J165: [135 112  88 122 173]
J462: [140 158  82 116  88]
J116: [128 170 123 110  97]
J514: [158 120 135 170 127]
J744: [168 104 164  83  81]
gone J165: [ 88 173 135 122] => [112]
gone J744: [104  81  83 168] => [164]
gone J514: [135 170 127 120] => [158]

J878: [121  78 117 164  79]
J116: [142  94 171  81 143]
J911: [153 168 117 122 160]
J505: [118 110 132 131 115]
J462: [ 92  91 150 115 115]
J700: [ 83  94 168  83 146]
J284: [136 112 104 176  79]
J744: [137 143 123 127 138]
gone J878: [ 78 117 121 164] => [79]
gone J116: [142 171  94  81] => [143]

J165: [145 120  91 117 122 121 128]
J700: [146 125 100 113 117 140 147]
J284: [167 132 101 112 166 151 154]
J264: [105 151 176 118 105  88 105]
gone J700: [117 140 100 113 147 125] => [146]
gone J165: [145 120 117 122  91 121] => [128]
gone J165: [ 91 117 120 145 128 121] => [122]
gone J284: [154 166 151 112 132 101] => [167]

J514: [ 91 127 132 149 118 120 136 129 145 134 112 116 137 107 143 137 164 144
 110 143 140 123 133 106 139  85 137 145 140 106 146 112 151 139 140 131
 111 105 124 141 136 146 122 146  96 138 137  99 113 131 141]
J165: [ 84 129 132 148 131 116 127 131 145 132 110 121 128 110 142 145 154 141
 119 142 141 122 127 105 137  91 132 145 134 108 141 115 148 130 133 134
 116 120 120 140 129 146 120 140  95 139 126 100 119 135 145]
J264: [ 84 128 135 149 131 124 143 130 141 128 121 114 132 104 143 136 163 143
 113 138 148 124 139 104 143  92 143 145 153 107 149 124 143 142 137 137
 109 106 119 130 130 142 118 142  98 145 128  94 121 145 145]
J878: [ 93 126 136 146 112 118 130 126 147 129 113 123 136 103 148 131 162 141
 120 150 142 124 137 107 133  91 142 139 138 111 149 116 153 142 135 137
 120 112 124 134 134 146 127 140  87 143 129 110 116 129 145]
J700: [ 94 129 132 148 131 116 127 131 145 132 110 121 128 110 142 145 154 141
 119 142 141 122 127 105 137  91 132 141 134 108 141 115 148 130 133 134
 116 120 120 140 129 146 120 140  99 139 126 100 119 135 145]
J915: [ 93 126 136 146 112 118 130 126 147 129 113 123 136 103 148 131 162 141
 120 150 142 124 137 107 133  91 142 139 138 111 149 116 153 142 135 137
 125 112 124 134 134 146 127 140  87 143 129 110 116 129 145]
gone J264: [130 128 130 107 163 121 149 143  98 148 135 153 143 149 130 124 142 113
 138 143 142 128 137 106 145 143 136 131 124  94 145 143 119 145 104 142
 137 109 143 141 128 118 114 124 145  92 139 104 121  84] => [132]
gone J264: [145 114 142 121 148 131  98 135 143 143 106 128 130 104 128 137 142 130
 149 143 141  92 118 145 163 119 128 145 143 124 145 142 143 132 130 138
 153 137 104  94 113 139 143 121 149  84 107 124 109 124] => [136]

J514: [151 133 112 127 127 120 130 134 139 114 115 132 135 119 114 130 118 118
 130 119 124 125 108 150 122]
J165: [129 127 128 125 124 130 128 130 120 131 131 127 129 131 127 125 127 126
 129 128 127 130 130 126 126]
J911: [130 126 131 127 127 129 128 128 123 132 132 126 127 130 132 126 129 128
 128 129 130 128 132 122 128]
J878: [127 130 124 124 123 126 129 131 125 127 127 126 128 126 123 128 126 124
 129 125 126 132 122 135 124]
J462: [133 123 143 135 138 137 127 121 130 137 136 126 120 135 143 125 135 136
 124 138 133 128 147 108 125]
J744: [121 133 112 127 127 120 126 134 139 114 115 132 135 119 114 130 118 135
 130 119 124 125 108 150 122]
J505: [140 120 152 130 129 144 124 120 108 151 149 121 115 144 153 124 146 145
 124 142 135 135 163  88 138]
J700: [129 127 128 125 142 130 128 130 120 131 131 127 129 131 127 125 127 126
 129 128 127 130 138 119 141]
J116: [133 123 143 133 138 137 127 121 130 137 136 126 120 135 143 125 135 136
 124 138 133 128 147 108 137]
J915: [121 133 113 127 127 118 130 134 138 114 115 131 135 119 115 133 120 119
 130 119 125 125 107 151 122]
J264: [137 117 156 143 151 143 123 116 140 142 137 126 114 134 158 130 145 147
 122 148 136 124 162  92 147]
gone J505: [151 120 149 124 135 142 144  88 108 124 130 153 152 120 144 129 146 135
 163 121 115 138 145 124] => [140]
gone J116: [120 127 126 147 133 121 138 135 125 135 137 143 128 137 137 133 138 124
 130 136 133 143 136 108] => [123]
gone J514: [132 119 112 114 122 125 120 114 127 134 139 115 108 151 130 135 124 127
 118 130 133 130 118 119] => [150]
gone J700: [129 128 125 129 120 128 131 119 130 127 125 127 142 130 131 138 128 129
 131 127 130 127 126 127] => [141]

J700: [143 125 117 127 133]
J744: [149 122 115 132 133]
J915: [124 126 123 114 113]
J116: [112 127 134  95 113]
J264: [117 127 137  88 131]
J165: [142 123 116 143 125]
J878: [124 126 125 120 119]
J505: [144 123 114 167 126]
J284: [146 121 119 154 129]
J514: [124 126 127  95 120]
gone J915: [123 114 126 124] => [113]
gone J744: [149 115 122 132] => [133]

J911: [ 99  84 129 119 126 150 119 145 126 141 128 103 158 118 128 117 101 107
 114 156 139  87 100 134 114 133 115 118 136 149  90 138 137 123 120 104
 120 166 134 118 123 115 154 107 122 159 118 104 126 140 135]
J514: [ 99  84 128 117 126 149 120 145 126 141 129 103 158 117 127 118 101 109
 114 155 138  87 100 134 114 135 115 118 137 149  91 138 138 122 121 104
 119 167 134 118 123 114 154 108 122 161 121 105 126 141 135]
J915: [ 99  82 128 116 125 148 121 145 126 141 130 103 158 116 127 118 101 110
 114 155 138  88 100 135 114 136 115 117 137 149  92 138 138 122 121 104
 117 168 133 119 123 113 154 108 121 162 122 105 127 143 136]
J165: [ 98  80 128 116 124 146 122 145 127 140 131 102 159 116 126 117 101 111
 113 155 137  88  99 135 115 137 116 114 137 147  94 139 138 123 122 105
 116 169 134 120 122 112 157 109 121 161 124 106 127 145 136]
J264: [100  84 130 120 125 150 120 144 125 141 128 103 159 118 128 117 101 106
 115 157 140  86 101 133 114 132 115 118 136 149  88 138 138 123 121 105
 120 165 134 118 123 116 154 107 123 157 117 104 125 139 134]
J744: [ 99  84 129 118 126 150 120 145 126 141 129 103 158 117 127 117 101 108
 114 156 139  87 100 134 114 134 115 118 137 149  90 138 137 122 121 104
 119 166 134 118 123 114 154 108 122 160 119 105 126 140 135]
J878: [ 98  79 128 116 124 146 122 145 127 140 131 102 159 116 126 117 101 111
 113 155 137  89  99 135 115 137 116 114 137 147  94 139 139 123 122 105
 116 169 134 120 122 112 157 109 121 161 124 106 127 145 136]
J116: [ 99  83 128 117 126 149 121 145 126 141 129 103 158 117 127 118 101 109
 114 155 138  87 100 135 114 135 115 117 137 149  92 138 138 122 121 104
 118 168 134 118 123 114 154 108 121 162 122 105 127 142 135]
J505: [100  84 130 120 125 150 119 144 125 141 128 103 158 118 128 117 101 106
 115 156 140  86 100 133 114 133 115 118 136 149  89 138 137 123 120 105
 120 165 134 118 123 115 154 107 122 158 118 104 125 139 135]
J284: [ 98  78 128 116 124 146 122 145 127 140 132 102 159 116 126 116 101 112
 113 156 136  89  99 134 115 137 116 113 137 147  94 139 139 123 123 105
 116 169 134 120 122 112 158 109 121 160 125 107 128 146 136]
J462: [ 98  81 128 116 125 147 121 145 126 140 130 103 159 116 127 118 101 110
 114 155 138  88 100 135 132 137 115 116 137 148  93 138 138 122 122 105
 117 169 133 119 123 113 155 108 121 162 123 106 127 144 136]
J700: [ 98  77 128 116 124 146 122 145 127 140 133 102 159 116 126 116 101 112
 113 156 135  88  99 134 115 137 117 112 137 147  94 139 139 123 123 104
 116 169 134 120 122 112 159 109 122 160 125 107 128 147 136]
gone J462: [ 81 138 169 125 103 121 116 106  93 105 135 101 127 113 144 119  98 122
 155 123 155 114 127 140  88 145 128 122 137 123 137 126 110 132 108 147
 117 138 118 148 100 136 116 121 116 162 115 138 130 159] => [133]
[ 98  77 128 116 124 146 122 145 127 140 133 102 159 116 126 116 101 112
 113 156 135  88  99 134 115 137 117 112 137 147  94 139 139 123 123 104
 116 169 134 120 122 112 159 109 122 160 125 107 128 147 136] => J700

J505: [133 134 135 149 107 136]
J911: [145 140 143 140 109 139]
J462: [145 150 137 143 119 148]
J744: [129 127 124 140 112 117]
J915: [129 122 143 123 128 146]
J284: [135 134 139 149 104 136]
J878: [154 146 167 156  85 160]
J165: [147 150 139 140 121 148]
J264: [131 130 139 145 107 136]
J514: [156 148 143 132 112 136]
gone J744: [127 124 112 129 117] => [140]
gone J514: [112 143 136 156 132] => [148]
gone J915: [128 129 122 146 143] => [123]

J284: [123 130 129 124]
J264: [130 121 129 131]
J505: [127 121 127 128]
gone J264: [131 129 121] => [130]
gone J284: [130 129 123] => [124]
gone J264: [130 129 121] => [131]
gone J505: [127 127 121] => [128]
gone J284: [130 123 124] => [129]
gone J505: [121 127 127] => [128]
gone J264: [131 129 130] => [121]

J116: [127 123 142 137 136 130]
J911: [133 114 144 138 143 145]
J878: [109 129 108  95 128 137]
J700: [127 120 142 143 136 130]
gone J116: [123 130 142 137 127] => [136]
gone J878: [108  95 129 109 137] => [128]
gone J911: [145 114 143 138 133] => [144]
gone J878: [128 108  95 137 129] => [109]

J462: [148 126 129 119 117 127 136 120 177]
J878: [152 116 120 148 156 160 127 117 157]
J700: [148 126 129 119 117 135 136 120 177]
J911: [168 148 151 112 119 149 118 140 134]
gone J462: [119 120 177 117 127 129 136 126] => [148]
gone J878: [127 116 120 117 152 148 160 156] => [157]
gone J462: [127 177 120 148 117 136 129 119] => [126]

J505: [132 128 130 157 179 129]
J116: [174 128 130 163 175 130]
J165: [164 167 129 129 130 130]
gone J505: [157 129 128 179 130] => [132]
gone J505: [179 128 130 157 132] => [129]
gone J116: [130 163 174 128 130] => [175]

J744: [126 130 127 131 122 134 133 144 145 144 133 132 131 131 140 126 127 135
 129 126 153 134 143 128 145 135 119 135 121 118 112 128 114]
J116: [116 128 148 125 123 123 111 125 128 104 136 133 116 123 133 109 114 117
 125 145 150 138 148 131 132 149 136 144 125 113 127 147 123]
J911: [130 124 123 131  86 114 111  98 129 126 128 135 135 122 151 146 134 128
 121 145 128 129 114 151 141 150 141 155 143 129 113 124 120]
J505: [111 122 145 120 123 127 106 129 125 100 137 135 119 124 145 103 106 112
 124 138 148 133 150 134 125 134 136 150 130 120 135 124 123]
J264: [111 122 145 120 123 127 106 129 125 100 137 135 119 124 145 103 106 112
 129 126 153 134 143 128 145 135 119 135 121 118 121 128 114]
J514: [130 130 125 123  92 114 121  90 145 125 123 127 135 120 136 152 121 133
 117 146 135 126 122 151 141 139 132 142 143 123 115 134 114]
J284: [131 130 137 138 121 125 143 127 111 118 134 120 129 134 136 134 135 118
 138 130 154 150 132 143 114 110 130 142 123 130 133 140 128]
J915: [114 139 121 122 126 116 123 129 125 143 117 124 132 138 151 127 128 107
 117 125 140 120 130 140 119 138 136 131 146 108 127 137 122]
gone J514: [145 146 136 139 117 114 123 130  92 120 122 133 121 130 123 135 134 135
 127 141 125 151 121 125 142  90 132 143 152 115 114 123] => [126]
gone J116: [125 136 147 131 123 125 104 148 113 149 114 128 117 136 132 150 133 116
 133 128 138 127 125 125 123 123 148 144 123 116 111 145] => [109]
gone J915: [124 114 127 117 107 131 116 129 122 125 140 138 139 108 127 119 126 151
 120 121 138 117 140 130 128 125 123 122 132 146 143 137] => [136]
gone J264: [145 119 123 128 137 121 129 135 135 121 124 127 100 135 134 128 106 112
 145 125 145 111 120 126 106 118 114 119 129 143 103 153] => [122]
gone J514: [123 143 122 120 115 133 152 125 130 145 132 123 121 134 114 127 136 114
 142 130 135 141 121 146 126 117 125 123  90 135 151 139] => [92]

J116: [118 137 139 126 108 131 118 127 140 132]
J505: [127 122 165 150 112 117 154 118 111 100]
J878: [118 137 139 126 108 126 140 140 150 140]
J911: [130 123 132 129 132 123 129 125 133 125]
J915: [118 137 139 126 108 126 140 140 150 116]
J284: [115 148 131 125 114 117 132 144 142 116]
J264: [121 144 129 128 120 120 129 140 128 132]
J514: [136 137 155 138  99 116 156 135 129 108]
gone J514: [108  99 129 156 138 155 116 136 135] => [137]
gone J284: [142 125 116 114 132 131 144 148 117] => [115]
gone J264: [140 132 120 129 121 128 129 128 120] => [144]

J462: [125 125 127 147 143 149 122 121 153 125 127 163 128 135 132 111]
J700: [119 128 121 120 132 137 123 141 135 141 135 144 134 133 133 138]
J284: [139 132 125 145 113 140 102 141 142 156 150 167 122 140 128 147]
J505: [137 111 134 143 144 136 137 106 156 141 108 134 147  98 131 136]
J116: [134 113 134 153 133 137 136 118 150 131 106 121 151  95 135 149]
J911: [136 130 124 142 112 142 103 142 143 155 151 169 120 137 126 146]
J264: [122 113 131 116 127 140 118 147 145 154 147 128 133 151 134 161]
J514: [136 130 124 142 112 142 103 142 143 155 151 169 120 137 126 144]
J744: [114 115 143 115 135 131 117 137 146 146 138 128 141 126 135 147]
J878: [120 129 121 123 130 139 124 148 134 136 138 142 135 139 132 142]
gone J284: [140 147 141 125 122 167 140 142 150 128 102 113 132 156 139] => [145]
gone J700: [133 128 119 144 123 120 141 135 138 135 132 141 121 137 133] => [134]
gone J505: [ 98 137 137 156 136 131 147 111 136 108 134 106 143 144 134] => [141]
gone J700: [137 141 133 135 123 144 135 134 119 128 120 132 133 141 121] => [138]

J505: [154 142  90 141 131 146 147 143]
J462: [138 152 103 118 104 142 137 151]
J165: [144  91 105 149 137 138 139 135]
gone J505: [131  90 154 141 142 147 146] => [143]
gone J462: [103 142 118 137 104 138 152] => [151]
gone J505: [146  90 141 142 154 143 131] => [147]

J878: [140 156 171 171 155 139 131 129 128]
J911: [127 145 133 129 128 128 128 128 128]
J744: [128 128 129 128 129 140 157 171 169]
J505: [132 141 159 172 168 153 137 131 128]
J700: [128 128 129 170 131 140 157 171 169]
J915: [127 128 128 128 128 129 133 145 164]
gone J700: [128 128 131 129 157 169 140 171] => [170]
gone J700: [170 131 140 128 157 128 129 171] => [169]

J744: [138 118 137 128 129]
J116: [111 121 141 125 130]
J911: [158 121 159 129 128]
J915: [145 130  98 127 128]
J514: [152 127 131 128 128]
J700: [123 119 130 124 130]
gone J116: [121 141 130 111] => [125]
gone J911: [129 121 128 158] => [159]
gone J514: [128 128 152 131] => [127]
gone J911: [121 128 159 158] => [129]
gone J744: [129 128 137 118] => [138]

J462: [131 151 141 149 165 156 123  87 140 167 160 163 133 100 171 152]
J514: [131 151 141 149 165 156 161  87 140 167 160 163 133 100 171  94]
J744: [ 79 109 151 159 110 126  89  87 140  99 149  98 168  86  94 123]
gone J514: [161 156 141 151 163 140 100 171 149 133 165  87 131 167  94] => [160]
gone J514: [167 163 100 131 140  87 151 160  94 133 171 141 156 165 149] => [161]

J264: [146 109 151 115]
J462: [140 132 139 123]
J911: [110 138  95  94]
J165: [129 129 128 129]
gone J911: [ 94 110 138] => [95]
gone J264: [146 115 109] => [151]
gone J462: [139 140 132] => [123]
gone J462: [139 132 140] => [123]
gone J911: [ 95 138 110] => [94]
gone J264: [151 115 146] => [109]

J462: [128 120 126 134 128 122 130 126 117 133 124 123 125 131 125 124 130 125
 129 116 140 124 133 130 131 122 120 129 129 133 118 131 134 136 132 131
 127 120 129 135 131 132 130 149 120 133 131 130 139 134 121 131 132 124
 128 113 134 139 132]
J915: [123 108 124 148 135 134 105 123 133 146 143 115 135 130 127 125 129 153
 123 125 123 126 115 125 124 134 126 126 115 114 124 149 122 145 126 149
 131 118 140 116 102 115 120 103 139 151 116 142 123 140 135 117 133 116
 151 141 128 122 137]
J264: [139 144 138 115 121 122 153 131 111 114 108 137 119 144 129 130 125 104
 121 125 137 124 143 124 135 115 128 130 132 140 122 105 135 121 134 108
 138 141 121 145 175 134 137 156 109 100 134 126 134 123 111 147 110 141
 102 112 127 132 119]
J284: [126 116 122 133 133 122 123 124 129 133 125 120 131 125 124 121 135 123
 125 117 141 115 129 129 139 129 116 130 119 121 121 129 138 134 133 134
 122 119 132 120 119 133 131 146 120 139 124 129 138 129 122 136 135 129
 144 114 124 141 130]
J165: [127 145 132 127 129 133 132 135 158 120 148 135 128  96 132 145 126 138
 145 163 109 152 117 138 116 147 149 124 137 141 154 121 111  98 131 124
 120 138 107 111  91 133 126  87 146 125 134 106 106 112 165 107 145 136
 121 161 120 103 135]
gone J915: [149 124 127 126 103 149 116 115 122 125 133 105 123 126 125 120 135 145
 124 134 141 130 118 140 123 129 151 135 125 123 123 123 140 114 116 137
 122 148 126 134 133 124 139 128 115 116 115 102 146 108 151 143 115 135
 131 142 153 126] => [117]
[139 144 138 115 121 122 153 131 111 114 108 137 119 144 129 130 125 104
 121 125 137 124 143 124 135 115 128 130 132 140 122 105 135 121 134 108
 138 141 121 145 175 134 137 156 109 100 134 126 134 123 111 147 110 141
 102 112 127 132 119] => J264
gone J915: [118 130 126 149 134 128 114 115 134 137 105 120 123 126 122 139 145 140
 135 116 115 148 141 117 135 127 135 123 124 102 143 124 151 116 123 133
 125 133 153 125 115 146 151 108 116 123 140 126 103 125 124 149 142 123
 126 122 115 129] => [131]

J915: [123 137 137 126 136]
J462: [113 129 124 113 137]
J878: [164 126 160 131  89]
J165: [113 129 113 113 114]
gone J462: [124 113 113 137] => [129]
gone J878: [ 89 164 131 160] => [126]
gone J165: [113 113 113 129] => [114]
gone J165: [129 113 113 113] => [114]
gone J165: [113 114 113 113] => [129]
gone J878: [160  89 164 126] => [131]
gone J878: [160 164  89 126] => [131]

J505: [140 126 127 111 154 169 142 167 116]
J700: [155 137 135 145 144 141 122 156 125]
J116: [130 136 123 126 141 125 140 164  85]
J744: [155 137 135 145 141 141 122 142 125]
J264: [ 99  98 125 142 103  99 141 115 139]
J878: [ 87 111 115 142 106 115 143  97 158]
J165: [ 87 111 115 142 106 115 143  97 127]
J514: [164 118 139 127 151 137 121 164 119]
gone J116: [126 130 140 136  85 141 125 164] => [123]
gone J744: [135 122 155 141 141 145 142 137] => [125]

J165: [126 117 109 169 131 113 127 134 109 121 118 117]
J462: [127 133 135 112 126 145 121 133 133 120 119 130]
J878: [128 126 120 146 129 128 123 135 120 119 118 122]
J264: [129 122 118 148 130 115 131 127 120 130 129 123]
J744: [131 143 145  92 126 150 122 130 146 124 129 136]
J514: [126 123 130 121 126 125 133 121 128 138 133 130]
J505: [127 126 125 132 127 136 121 133 124 119 116 124]
J284: [129 130 130 122 127 138 121 129 131 123 123 126]
J911: [126 117 109 169 131 113 127 116 121 108 145 129]
gone J744: [126 143 131 129 146 145 130 122 136  92 124] => [150]
gone J911: [108 117 129 116 131 121 126 127 169 113 145] => [109]

J284: [136 113 126 165]
J915: [126 126 125 125]
J462: [127 147 126 126]
J700: [132 147 146 122]
J878: [166 136 135 165]
gone J878: [135 136 166] => [165]
gone J878: [136 166 165] => [135]
gone J878: [136 165 166] => [135]
gone J700: [147 122 132] => [146]
gone J700: [122 132 146] => [147]
gone J878: [135 165 166] => [136]

